[[ 59 -16  18 -26 -29  -8 -36   5 -49   3  27 -15 -27]
 [ 59 -16  18 -19 -29  -8 -14   5 -49   3  27 -15 -27]
 [ 59 -16  18  58 -29 -11 -14   5 -49   3  15 -15 -99]
 [ 64 -16  18 -26 -24 -18 -14   5 -52   3  27 -15 -27]
 [ 38 -16  18  -5 -29  -8  -1   5 -49   3  27 -15 -35]] >> 59

[[ 59 -18 -32  -9 -34 -43  33 -24   5  22 -15 -12 -14  22 -14 -49]
 [ 75  -1 -30  -7 -19 -39 -40   9  41  30 -10 -46  -5 -25  21  11]
 [ 84   1   0  14 -48  40  14  14  50 -11 -20  16 -17   6 -33 -51]
 [-13   5 -29  16 -21 -34  29 -24 -38 -27 -28  16  42  14  17 -35]
 [ 88   0  12   5 -49  71  33 -12  34 -27   3 -39   7   9 -36 -45]
 [-15  22 -30 -11  10 -39 -40 -23 -35  13 -22  12  12 -19 -21  12]
 [  7  17  11  -4 -47  68  20  -2  23 -17  -6   8  33 -17 -42 -53]
 [ 90  17  15   3 -54  79 -11   0  26 -11  10 -45  16 -26 -19 -40]
 [ 90  18  15   2 -60  81  28  -7  35 -31  -1 -39  37 -20 -37 -55]
 [-20 -11 -31 -17  47 -41   6 -37 -25  33  26 -49 -28  45  24  12]] >> 75

[[-16  12 -26  27  26 -25   1   2  39]
 [ 48  -1 -11 -41 -15  25  32  16 -12]
 [ 25 -19  -6 -38 -14  -1  11  -4 -15]
 [ 35  48  12   9  18 -20 -12  35 -21]
 [ 64  53 -22   9  36  31  46  56  31]
 [ 42  55  13  10  22 -25 -15  42 -25]
 [ 30 -30 -11 -47 -25  -5  15 -14 -30]
 [-22  26 -36  48  37 -20  14  -5  53]
 [-43  33 -21  66  32 -31  -4 -28  37]
 [-49 -33 -33 -55 -12 -64 -80  43  70]
 [-59   9  55 -16 -54  43 -49 -40 -39]] >> 48

[[ 24  15  14  20  12  14 -14 -42 -39  36 -21]
 [  3  -9  -9 -27   6   5 -51  82  -7  29 -62]
 [ 17   2  19 -13  11  16 -32  59  19 -50  -3]
 [ 12  21  11  72   0  28  18 -35   8  18 -64]
 [-12   3   2  17 -18   3  39  20  31 -41 -58]] >> 3

[[ -1  -4  45 -30 -26  -9 -51 -37   4   2  24]
 [  2  -3  43 -32 -26  -9 -51 -38   4   4  22]
 [ 31   1 -40 -32  33  31  24 -22 -16   4 -36]
 [  1   7 -36   8  48   0  34  18  48  -9   7]
 [  1  -4  44 -33 -24  -9 -53 -39   7   3  25]
 [ 31   1 -39 -32  33  28  23 -22 -14   3 -34]
 [ 59  13 -14 -25 -28 -33   6   5 -17  31 -36]
 [ 37   2 -37 -38  32  32  18 -28 -16   9 -36]
 [ 17   1  43 -34 -33 -10 -46 -35  -8  12  12]
 [-67  -3  24  78  17  32  23  45   6 -22  38]] >> 2
---
[[  2   6 -26  16  44]
 [-14   5   2   2  45]
 [-26   7  11 -10  82]] gives -10

[[  5  14   6  12 -11  63]
 [ -6  -9 -23 -10 -15 -38]
 [ 80  81 -28 -48  39  16]] gives 39

[[-41  82 -32 -41 -41 -11]
 [-36  75 -23 -29 -35 -10]
 [ 11   6   7  13 -59  -9]] gives -59

[[-51 -75 -13   8 -54  31]
 [ 45  85  23  -8  44 -24]
 [ 37  94  33  -8  30 -14]] gives 30

[[-30  -3  32 -11 -13  38 -41]
 [ 29  53   4  29  87 -12 -59]
 [-28   6 -30 -65 -22  36  85]] gives 36

[[-21 -19 -27 -14  21  31]
 [-57  96 -78  -4 -29  -4]
 [-45 -19 -18   4 -57 -35]] gives -57

[[-14 -26  -2   0]
 [-84  61 -16  -8]
 [  8  -9  71 -40]] gives 71
---
[  1   5 -91 -56 -96 -16] >> 5

[[  9  47 -80  39  58]
 [ 41 -88  30  48  -4]
 [ 41 -79  44  55 -19]] >> 47

[[ 69 -41  56  68  34 -88 -33]
 [-28 -81  54 -62 -75   3  -3]] >> -41

[-76  21   1  80] >> 21

[ 28 -67 -99  -3  39] >> -67

[ 76  19 -10  -7  16] >> 19
---
25,75,-10,2,-40,12
-2,46,36,-23,-24,-19
34,78,-24,13,-40,23
-> 23

-15,59,63,-32,35,-61
-25,-69,-72,-25,-35,6
-31,-17,-26,-26,-9,-35
-> -35

38,-16,-3,-15
-53,-76,34,31
9,-21,0,3
-> 3

-9,-33,1,57,40
-30,-41,45,-61,-43
48,-17,-52,77,7
-> 7

-90,9,-90,-90,-90,-88,9
-69,11,-68,-69,-69,-69,10
47,-5,49,48,47,46,-5
-> -5

94,36,-80,-11
34,10,-48,87
52,-32,-51,66
-> 66
---
[[-12 -16  21 -98  -8 -43  -9]
 [  2  49 -21  17 -30  23  20]
 [  7 -17  10 -11   1   4 -57]] -> 49

[[-49  24  -2  30  21]
 [ 36 -28  10 -33  -1]
 [-88  91 -42  92 -31]] -> -28

[[ 34 -43 -41 -41  34]
 [ 77 -70 -72 -72  77]
 [ 60 -64 -65 -65  61]] -> -70

[[ 46  45  45  47  44]
 [-89 -87 -87 -90 -86]
 [  5   6   6   6   6]] -> -87

[[ 76   4 -18 -17]
 [ 76   3 -18 -17]
 [ 77   3 -19 -16]] -> 3

[[-23 -77  58 -15  52]
 [-94 -24   8 -40  50]
 [-19  76 -26  50 -62]] -> -24

[[ -17   -1   32  -19]
 [ -12   48 -101  -24]
 [   0  -89   28   13]] -> 48
---
Input: -45,27,45,12,-15,-42
Output: -15

Input:
-775,-390,88,-390,-555
666,-325,-132,-987,-372
-390,-304,-110,-982,-430
Output: -982

Input: 7360,8239,3189,5114
Output: 3189

Input:
845,217,492,724,2,449,598
125,573,493,452,794,560,982
Output: 560

Input: 1720,7857,2992,2629
Output: 2992

Input: 70,84,39,19
Output: 39

Input: 5500,8742,7409,3065,5385
Output: 3065
---
[2528 5501 6538 5889 9861] ⇒ 2528, 9861
[2156 4766 8092 8814] ⇒ 2156, 8814
[ 27 139   7 864] ⇒ 27, 864
[ 53 146 202 215  95 109] ⇒ 53, 109
[-35  41  20 -18  15 -23] ⇒ -35, -23
[-823 -401  200  -24  802] ⇒ -823, 802
